Named moves, each a turn or a mirror, and the order they were made in; the first pair answered
zom:
9  3  -1  3  -6  -7  -11  19  18  -2  -6  1  -5  -15  1  2  1  -6  -3  -7  -2  3  5  -21  13  -5  13  -2  -6  -1  -8  -7  11  12 |-> 6  14  -1  3  -6  -3  -4  18  19  1  -2  8  -7  -11  3  2  -10  0  -3  -14  1  7  6  -15  8  3  18  4  -8  6  -11  -12  11  8
-22  -1  -32  -7  -23  6  11  20  -3  -29  -13  1  12  8  -3  -3  -25  0  -15  -10  -10  30  4  17  0  -7  5  20  -3  13  0  -3  -11  -33 |-> -13  -26  -28  -6  -25  -2  -8  25  -8  -34  -25  -17  15  -4  -6  -1  -1  -15  -8  7  -16  23  2  7  19  -21  -8  4  -5  0  5  5  -8  -23
19  -15  -3  18  20  -11  -7  -14  -8  2  -24  5  -18  -12  14  4  32  -17  -4  14  12  -26  0  5  -10  -25  -38  10  -17  -5  7  8  0  -15 |-> 6  17  -8  18  21  -3  17  -23  -2  7  -10  28  -19  2  16  4  0  2  -10  -9  20  -16  1  19  -32  -5  -24  31  -16  13  0  -5  -3  -27
bufun:
-7  -1  -11  6  -15  15  1  9  5  4  4  0  19  -1  -14  15  -4  3  8  -12  -3  -5  8  -6  -16  11  0  6  7  9  -10  -7  -1  -6 |-> 2  0  -4  8  -17  14  3  17  3  -9  -4  8  4  7  0  24  12  -2  16  6  3  3  -3  -8  5  -1  16  -1  5  -5  -10  -7  8  0
-10  -30  -5  8  -27  21  15  14  8  14  -19  -16  14  0  17  -1  -7  19  12  -6  -10  -20  30  9  -5  8  11  -24  -6  -11  -27  -9  -16  11 |-> -6  -29  -1  9  -26  23  16  17  6  7  -24  -13  7  1  24  3  0  16  15  1  -6  -18  26  8  7  2  18  -28  -6  -17  -28  -8  -13  14
-2  7  -9  6  -8  -14  -1  -5  -5  0  -5  10  -15  -9  -15  6  -26  2  20  -32  12  -6  25  5  -27  -13  7  -1  7  14  -24  -26  12  -5 |-> 7  9  -4  7  -10  -14  2  2  -8  -11  -13  17  -28  -3  -3  14  -12  -3  26  -19  19  2  16  4  -8  -24  21  -7  6  3  -24  -27  19  -1
-4  4  7  1  -12  11  17  0  0  -6  3  0  21  7  -23  5  0  12  -2  2  -14  2  2  8  -14  17  -11  -3  10  4  4  -3  3  -12 |-> 5  4  13  4  -13  9  19  8  -3  -16  -6  7  6  12  -11  12  12  6  4  16  -8  12  -7  5  5  5  2  -9  10  -6  4  -4  10  -5
Palid:
-9  18  1  -6  -4  -36  -24  29  6  -2  -2  -9  -7  -30  -5  -6  -42  -2  -4  -17  -15  7  -5  -37  -23  27  -15  32  -36  2  2  11  -9  19 |-> 17  -4  -6  7  -23  34  33  13  -16  -6  5  -17  27  12  -26  17  -21  20  23  -27  3  -2  12  7  -38  8  -5  42  18  -5  -1  -18  8  -27
10  -1  26  -1  -33  3  13  4  11  -2  -9  -9  -4  -18  6  -1  21  -12  14  -6  -18  0  -27  -27  33  -20  8  -12  0  -12  7  24  7  13 |-> 15  -4  25  3  -36  16  23  2  8  -3  -9  -12  1  -9  5  3  24  -7  18  -7  -15  -3  -25  -19  30  -23  8  -10  10  -13  8  21  11  5
-19  -45  -22  10  -4  9  -9  -2  11  22  -7  -8  27  20  3  12  22  -11  -9  -12  5  -15  8  30  -11  -8  -9  -36  9  -25  -5  9  -32  8 |-> -32  -22  -17  11  6  -2  -5  -9  11  17  -5  19  1  34  20  3  24  -14  -16  -6  14  5  -6  39  0  -13  9  -37  0  -26  -3  6  -32  11
Pairs:
(two moves a pair)
4  11  9  15  12  13  10  15  4  6  -8  6  -5  18  11  2  17  -22  29  3  14  7  4  9  10  -16  18  -19  36  -22  3  -30  31  -4 |-> 14  -10  4  13  5  12  -3  27  11  13  -12  -22  18  -5  -5  8  12  -21  31  -4  2  -12  18  -11  0  -8  -4  -21  38  -19  3  -21  27  0
Palid then Palid
-9  0  47  -6  -1  -3  -4  13  17  -13  -2  8  6  -11  -11  5  -10  21  -6  -11  -3  6  -1  -3  14  -7  -4  5  -3  -1  -26  12  3  8 |-> -10  6  47  -5  2  1  2  8  15  -17  -3  15  1  -1  -7  4  -8  23  -6  -11  2  11  -3  4  15  -10  3  6  0  -1  -25  10  5  4
Palid then Palid
-15  3  -25  -4  13  -16  -21  -31  8  13  0  15  -19  0  -1  -30  18  -8  -15  -9  13  -4  -15  28  4  -24  -11  -20  -9  6  12  -9  -10  -3 |-> 0  -22  -28  -5  3  -10  -29  -18  12  20  -4  -14  6  -19  -16  -20  18  -7  -8  -14  3  -25  -1  12  -5  -19  -30  -22  -3  5  12  -4  -13  -1
bufun then Palid
-3  12  20  3  -2  21  12  -22  0  -1  5  6  12  -2  -25  -12  -16  -4  5  -1  18  2  -18  -6  3  -22  11  6  12  -5  -10  -5  -14  -18 |-> -4  8  23  2  3  5  -3  -17  0  -2  -2  3  1  -13  -19  -17  -5  -15  4  13  14  4  -25  -16  16  -29  9  -6  2  -11  -7  4  -15  -6
zom then Palid
8  -9  7  5  7  -4  4  19  7  10  -11  25  -1  1  10  17  -12  -6  4  -9  6  5  -13  5  1  20  4  -4  -8  5  -12  10  -12  -5 |-> 14  -17  8  6  4  2  5  22  6  10  -11  17  6  0  6  22  -9  -5  10  -8  6  0  -8  3  2  20  0  -4  -3  4  -13  10  -9  -7
Palid then bufun
7  -9  -6  -3  2  10  6  5  -3  -4  -8  1  10  11  -10  2  6  8  8  -3  18  -6  11  5  9  7  2  2  7  13  -5  8  4  -10 |-> -1  1  -1  -5  9  -10  -7  6  -2  -7  -11  11  -7  5  2  -6  8  0  1  5  17  2  0  -3  21  4  7  -5  -9  12  -3  14  2  1
Palid then zom
-4  24  27  -8  0  -7  -2  -18  -10  -14  -30  8  11  4  1  -2  14  -1  12  3  6  22  5  -18  7  3  38  12  8  -15  -5  -4  -3  -2 |-> 2  9  26  -9  -3  -12  -16  -9  -6  -11  -34  -12  23  -13  -4  1  13  -6  12  2  -5  9  11  -35  4  7  20  9  4  -16  -5  4  -6  6
zom then Palid
-8  9  -2  1  3  -3  -3  1  12  17  15  2  7  0  -8  -4  -32  15  -10  -19  -11  -2  5  8  -20  23  -2  11  -3  17  -11  -1  -9  1 |-> 22  -13  6  0  -8  -8  -15  32  12  1  -9  -15  5  -15  0  17  -9  2  7  4  -10  -7  2  -19  11  8  1  -2  -7  -5  -11  9  0  19
bufun then Palid
10  6  18  -9  1  2  -13  5  0  -9  -8  1  -9  -3  5  12  17  -9  4  18  5  -4  -19  -20  25  -19  -4  -7  6  -18  4  5  8  18 |-> 3  32  12  -7  -4  22  17  -3  7  -2  8  19  -2  14  0  14  -18  15  3  -11  11  -2  -10  -4  -4  3  7  18  14  2  -4  -10  4  -4
Palid then zom
4  10  -2  -9  -5  0  5  5  4  -14  2  -18  0  -26  -15  -11  -18  14  3  -22  -2  -4  5  -25  -23  15  -23  23  -8  17  18  9  4  -13 |-> 10  14  1  -2  -6  23  31  -15  -13  -24  3  1  -9  8  -7  -5  9  14  13  -9  15  10  -3  6  -7  -9  -1  18  12  4  19  -5  17  -29
zom then Palid
17  -27  -6  2  4  19  12  35  11  -2  -34  8  1  -10  10  31  -32  -4  8  3  -3  -16  5  10  -7  4  -17  -4  28  10  -6  -10  -9  32 |-> 13  -20  0  4  11  13  12  25  4  -10  -38  22  -19  2  24  26  -11  -13  10  19  3  1  -8  21  12  -13  -4  -14  24  -1  -3  -11  -4  36
Palid then zom
1  5  2  -3  3  -12  -8  -10  -4  -12  0  -3  -11  -4  -2  -9  12  -11  -1  16  6  0  -1  -8  14  -14  -5  4  -4  4  17  5  17  0 |-> 2  3  -1  -1  1  -2  1  -12  -8  -13  0  -3  -6  2  -3  -6  16  -7  5  14  11  0  3  0  11  -17  -1  6  3  1  16  2  19  -9
Palid then Palid
1  -6  -9  12  1  3  11  -11  -18  19  1  14  2  40  12  7  -6  13  -4  -9  -2  15  -12  25  -23  -3  14  -1  7  -7  -2  3  -14  -8 |-> 6  -23  -3  10  4  -17  -15  -3  -18  16  -13  -1  -6  24  16  4  15  -9  -5  11  -9  12  -19  6  -1  -15  1  -21  -4  -19  4  18  -15  11
zom then Palid
-5  27  2  -7  -4  -14  3  14  8  2  13  -3  3  -22  -16  -18  -24  16  -16  -18  -16  2  9  -23  -17  20  -14  25  -11  17  3  2  0  -4 |-> 29  -1  9  -5  -20  0  8  39  3  -15  -6  -22  6  -24  -14  9  5  9  7  4  -10  -5  8  -37  11  -2  -6  14  1  -5  2  2  14  1
bufun then Palid
-16  -7  9  2  17  -23  -22  -25  6  9  -8  6  -1  13  1  -7  8  -10  -18  11  -7  0  -13  7  4  -1  -23  6  -11  3  -4  7  -10  13 |-> -13  -6  9  5  14  -5  -1  -32  -1  6  -3  14  0  33  2  -3  15  -4  -13  10  2  4  -13  25  5  -9  -11  8  4  0  -5  -3  -5  0
Palid then Palid
-6  44  10  2  4  -8  -2  2  9  -14  12  24  -15  -7  11  -5  -27  13  2  -11  2  18  -3  -16  -5  16  22  33  -8  17  2  -1  11  0 |-> 31  -20  9  6  -10  20  0  6  -8  -21  -4  -21  11  -9  -10  14  26  1  27  12  0  -5  8  -14  14  -21  1  8  22  -11  8  1  26  -10
zom then Palid
-4  3  -1  -2  0  -4  17  -20  -11  -8  -5  13  -16  8  21  3  28  3  -4  20  -1  8  -24  1  16  -15  9  -5  8  -21  -6  -7  0  0 |-> 12  -19  -7  -1  -14  15  23  -13  -13  -6  -7  -11  10  2  4  12  29  7  3  12  -5  -8  -8  -3  6  -13  -6  -3  23  -21  -6  -9  2  -9
Palid then Palid
9  3  8  -10  3  -21  3  19  -6  -33  -13  2  -47  -2  20  6  25  -11  4  40  11  10  -8  -12  38  -29  13  4  -10  -26  3  7  24  14 |-> 24  -13  2  -5  -6  11  27  14  -15  -34  -11  -9  -24  11  6  19  33  -1  17  36  16  2  3  3  28  -36  14  8  13  -30  0  -4  31  -7
Palid then Palid
2  2  3  -7  1  -8  1  -10  -13  10  14  11  -8  4  2  -17  17  -6  -3  5  6  17  -5  19  16  -20  -13  -11  -12  -2  -1  -8  14  13 |-> -2  -5  -4  -10  1  -4  -2  -14  -8  21  20  1  9  -3  -12  -19  4  1  -8  -7  -2  7  5  17  -3  -9  -29  -7  -10  7  -2  -8  7  8
bufun then Palid
4  -21  10  -6  -2  -4  -11  -16  -16  -15  -1  -20  11  -13  -18  -9  39  -13  10  10  9  1  6  -11  10  -27  -10  -2  -4  -8  12  -1  -6  -3 |-> -16  12  0  -5  1  8  10  -28  -8  -2  17  0  18  -1  -22  -15  -1  11  0  -22  12  5  14  5  -24  -1  -3  24  -2  17  5  -14  -15  -19
bufun then zom
-46  18  1  -9  27  11  13  -25  11  -50  -12  -6  -28  -12  -17  -49  17  36  -23  -20  4  7  -1  19  -12  -37  9  11  -19  19  11  14  16  21 |-> -33  3  -4  -5  17  36  28  -25  6  -50  -10  -19  -7  -6  -32  -38  23  43  -13  -27  6  -4  11  29  -20  -41  5  15  1  17  9  7  19  5
Palid then Palid
